One turning vector, and how many ticks it has turned
The counts run from 0 to 306.
[-21 -20 -48   9  -4 -23   6  -9  26 -20 -21  18  23 -31  27   3 -33 -17
   4   1  50  -4  19  -1   3]
28
[ -2   0 -20 -12  61 -12  10  16   2  41   0   8  -2 -30 -11 -12  32 -14
   2 -44   0 -14  -5 -14 -30]
277
[-12 -17  16   0  23 -19  34 -10  10  28  -1  30  26 -23  43 -25  14 -22
  -2   2  55 -11  10  -1  20]
75
[-25   4 -44  27  -3  -7   3  14  -2 -23   7  14 -33 -24 -20  27   1  -6
  30  37  26 -28 -15  -5  19]
251
[ -4 -14 -39  22  13   6   7   7  14  -5   3  20 -42 -58  29   1   0  -7
  58   1  25  -1   4  -4  22]
23
[-59 -17 -15  16  13 -15  -5  -8 -22  22  -7  30   4   1 -41  -1  19  17
  31  -3  24 -19   4   8  -1]
100
[-11  -4  -4 -18  38 -14  16 -15   1  25  54  39   6 -14  52 -13   9  -5
  24 -36  30 -11   3 -11   7]
79
[ 11  -8  11  -9 -16 -22  18   8  38  28   6   3  16  -3  35  -5  -1  -6
  13 -45  51  16  51   4  39]
190
[  4  25 -28  21  36  -4  11  38 -13   6 -15  -2  -8 -38  10   6  24 -27
  17  23  32  -6 -26  -7   5]
15
[-58 -29  -7  27  11   5  -7 -18 -10  -2  -4  28  11  -6 -40 -13  10  -3
  23  37  17 -17  -6  13  15]
101
[ 17  16   3   3  34 -17  25  27  31   2  -4  -1  -5 -42   1 -17  62 -31
  31 -28  -9  23   7  -5  -1]
3
[-19 -16  -6  -8  25 -30  20  -2  41  -3 -21  12  38 -45 -16   7  23  -3
 -21 -16   2 -21   0   4 -30]
48
[-25 -45 -27 -11  12  -9  12 -25  40  10 -15  10   3 -27 -34   7  41 -27
   8 -40  -2  16  12 -17  16]
266
[-22  -3  28  13 -25  -7  19  -3  33  -1  11 -30  -2 -23  58 -16  19  12
  34  -4  30 -42 -16  36  20]
133
[-15 -19 -18   6  35   1   4   4 -29  30  15  35 -12 -18  28 -29  -6 -20
  24  -6  52  11  16   7  13]
71
[-26 -50 -20   5 -14  13  24 -36  10  -2 -10  17  -1 -34  40 -15   3 -31
   2 -23  25 -25  12  15  42]
302
[-46  -6   5  34 -37   6  26 -17   3 -24   8 -10   9   6  12  21   8  11
  24  23  52 -25   6  36  50]
140
[ -3  12 -41  35  -8  12  20  -9   2 -10 -43 -10  -2 -41  15  10  14 -18
 -11  23  52 -27   0  23   4]
18
[-17 -18  -9 -16  10 -32  19 -26  11 -12  24  32 -15 -21 -46  19  35 -16
  12 -34  17  -5   9 -18  -7]
41
[  7  -7  38  21  56  24  35   3   0  10  12   1  26 -20  18 -20  41 -20
  -6  23  26  -2 -10  18  35]
121
[  4 -16 -23  30  12  -9   6  30  22  25 -56   4  31   2 -11 -18  -1 -27
 -18   1  32  37  40  20   7]
225
[-31  -7 -16  -5  30 -28  16 -10  11  -2   3  36  27 -23 -56  19  38 -11
 -18  17  22 -18 -14  -1 -17]
45
[-37   0 -13  -7  44 -37  -6  17   7  43   1  24  11 -45 -36  -4  27  15
  16  -8   8 -18  -8 -20 -39]
52
[ -9   3  39  17  12 -39  22  16  64 -16  -3  -2  28   2   7 -20  61  -2
  10 -16  -7   8 -27  14  -1]
161
[-15 -17  19  -5  -4 -11  43 -31  30  -8  34  15  13 -39   5  11  26 -24
  -9   4  41 -37 -21  12  20]
85
[-12 -17  28   7 -22 -25  21 -27  35   0  21  15  40  11  -9  -5  23  19
   5 -17  37   7  32  26  36]
151
[-38 -25  11  33 -15 -13  18  -3  23 -22 -10  10  12  -5  18  -1  10 -14
  22  11  43  -6   8  13  41]
141
[ 17 -10 -13  -9  23 -26 -12  36  39  27 -12   8  -7 -12  21 -10  19 -22
  30 -50  26  24  31  -2 -10]
229
[-44 -37  -1  -3  41   5   2  -7  17  48  -7  29   6   6  -8 -29  23  18
  49 -29  -9  -1  30   7  -9]
107
[-12 -21 -29  29  24 -12  -2  37  33  -1 -34   0 -36 -22 -27 -10  48   4
  58 -20 -15  39  19   1  15]
220
[-25 -11 -12  29 -24  -6   8   8  18 -18 -36 -15  -3 -14 -57   6  21 -14
   1  12  16  -6   2  14  32]
215
[-23 -36 -28  15  16  -8  12   7  10  27 -45  -1  16 -29  50 -50   1 -23
  15 -24  22   2  18   9  16]
67
[ 19   0  22   4   6  -9  28  -1   9  -4  29  23   9 -21 -20  46  16 -23
  12   5  59   5  14  -4  49]
195
[-33 -24 -11  18 -25  -6  10 -38  -8   4 -16  25  17 -18   8   1   0 -13
  -9 -11  56 -40  22  22  33]
301
[-19 -18 -10   5  26 -29  26  13  23 -13  10  27  13 -31 -48   9  30 -17
 -14  16  -5 -20 -21 -21   8]
46
[  1  14  -9  26  27 -50   8  34  32 -28  12  25  28 -14 -28  34  12   6
   4  27  33  -3   9  -5   2]
205
[-35 -12 -26   9  -8   5   6 -25  -1  24 -37   8  -2 -45  32  -7   2   4
  17 -29  53 -40  10  23  -9]
293
[-17  20  -2  16   0 -37  14  35  22 -24  15  10  30 -16 -52  47  17  -2
 -26  19  35 -16   7  -1  -7]
206
[-24  10 -18  36  -2  22  19  -4 -13  20 -22   1  -3 -35  -1 -23  20 -12
  -6  24  41 -36 -17  16  14]
290
[ -7   2  28   4  19 -12   5   8  12  12  42  16  -7  12 -46  16  41   0
  22 -32  17  20  39  -5   9]
155
[-27 -39 -15 -11  14  18  11 -47 -10  39 -19   0 -22 -28  -2 -16  35 -20
  32 -31  28  -7   9   3  20]
69
[-45   2   4   1   3 -13  15 -12  -8  12  30  33  22 -11 -31  17   8   9
  21  29  39 -40 -24  24  -2]
92
[-60 -23   1   5   8 -42   7  -1  39 -11   7  18  27  -3   7 -26  16  20
  21   3  17 -40   2  14 -23]
95
[ 14  -5 -19  26  -6  21  -1  25  -8   6  -5   2 -36 -13  12   5  21 -11
  56   1  57  14  18   4  57]
184
[  1   2  29  -2  22 -11  15  19  36   0  11  -6 -24   9 -30  15  74 -10
  41 -21   3  13   1  21   2]
164
[ 17 -27 -22   8  22  -7  14  14  33  -6 -37   6 -16 -32  42 -16  44 -27
  10 -33 -15  33  31   7  30]
228
[-21 -45  -6 -29  11  -5  15 -25  28 -15  14  28  -8 -36  51 -29  -2  -7
  26 -20  32 -24  11 -10  16]
303
[-32 -18 -19   8   1  22  16 -15  10  17 -10   2 -26 -32  39   0  16 -15
  35 -27  15 -46   7  27  -6]
294
[-10   2   9  30 -24  20  11  14  18   4 -46 -22  -7   9  19  -6  30  -5
  14  -7  50 -12  23  39  18]
179
[ 26   9   6   3  21 -11  25   2  12   7 -30  16  -1 -48  25  -1  25 -57
 -24  -4  38   1  15   9  35]
235
[-32  -3 -38  11  19  24   4  -2  -9  33 -38   3 -29 -24 -29 -24  36   9
  49 -15   7 -14  -1   8  -7]
61
[-55 -38  12  34   2 -25   3  -2  43 -25  -1  21  33 -27   3 -12  23  11
  19  31   8 -45 -17  14 -14]
94
[-15 -14 -10  -4  33  -8  19  -6   2   7   3  42   5 -19 -51  26  40 -43
   1  -6   5  31   7  -2  24]
270
[-61 -32 -10   1  -5  -7   9 -21  28 -30  30  15  -4 -21 -26  -9  30  18
  56  -9   1 -41 -22  16 -15]
97
[-25 -58 -28  -7   4 -44  10 -24  50   8  -9  39  14 -22 -21   0   4 -14
  12 -51  19  12  39 -17   3]
265
[-17 -41 -39 -15 -17 -15  21 -32  35 -28 -15  15 -23 -51   6   3   2 -24
  14 -22  30  -6  32  -1  22]
30
[ -7  17  -7  15  37 -22  31   9  -2  29 -22   3  25 -37 -19  -8  50 -27
 -27   2  45 -41  -6   3 -30]
281
[-46 -18 -35  21 -19 -22  14 -11  29 -33 -22   9  14 -39 -19  24  19   0
  -1   7  40 -31  11  23  -1]
254
[ 40   0 -18   9  25 -34  38  17  28 -10 -15  11  15 -54  45 -10  40 -30
  -1 -17  38   4   2  -3  25]
236
[-25 -38 -31 -11   7  -7  12 -21  22  34 -24   4  -6 -21  31 -36  11  -9
  20 -36  28 -29  25  12   8]
68
[ 21   6  -2   9  15 -17   8  27   8 -10  34  31 -16   1  31  28  -3  -9
  40 -15  44  34  29 -12  18]
193
[ -6  13 -23  -2 -24 -27  20  -9  36 -10  11  -5 -14 -41  13  30  19  -9
  -3 -27  51 -54   3   6   1]
246
[-27  -2  26  27  -1 -22  15   7  30  10   9   0 -12  -8  41  -6  20  29
  44  -5  40 -32 -18  18  12]
134
[ -6  -6 -42   8 -10  -3   4   1  10  -9   3  -1 -41 -75  17   4   7  -9
  23 -19  38 -10  18  15  13]
22
[ 27  18 -15   4  43   9  25  33   3  16 -13   0  -5 -31 -45  10  39 -38
   4  -5  19   7   7 -25  28]
6
[-18 -31  36  -2  -5 -26  22 -16  52 -22  16  25  14  15 -16  17  29   3
  22 -24  12  10  23  18  33]
152
[-37 -28  18  15  -1  -4  14  -7 -12   4  30  34   2  21 -42  12  18   6
  28  25  33  19  18   8  47]
148
[ -4  29  18  34  49 -21   3  57   8  28   8  -1   0  11 -33   7  35   6
  23  16  29  -1 -12   3 -15]
166
[-51 -12  11  32 -11  -6   2  13  -1   2  26  21  -9   7  16 -13  10  17
  50  33  46 -27   2  23  23]
138
[  8  35 -12  13  10   1  11  23   5  12  -6 -14 -33 -60  -3   0  39 -14
  42 -10  28 -29 -12   0  -4]
14
[  6 -11 -17  14  35 -40  10  31  31 -15 -33   9  27 -10  -3 -24  29 -34
 -18  10  11  30  28  -4  -1]
0
[-15  10 -20 -15  54   8  12   4  -3  34   8   6 -18 -37 -37   1  47 -23
   1  -9   3   0 -17  -4 -21]
278
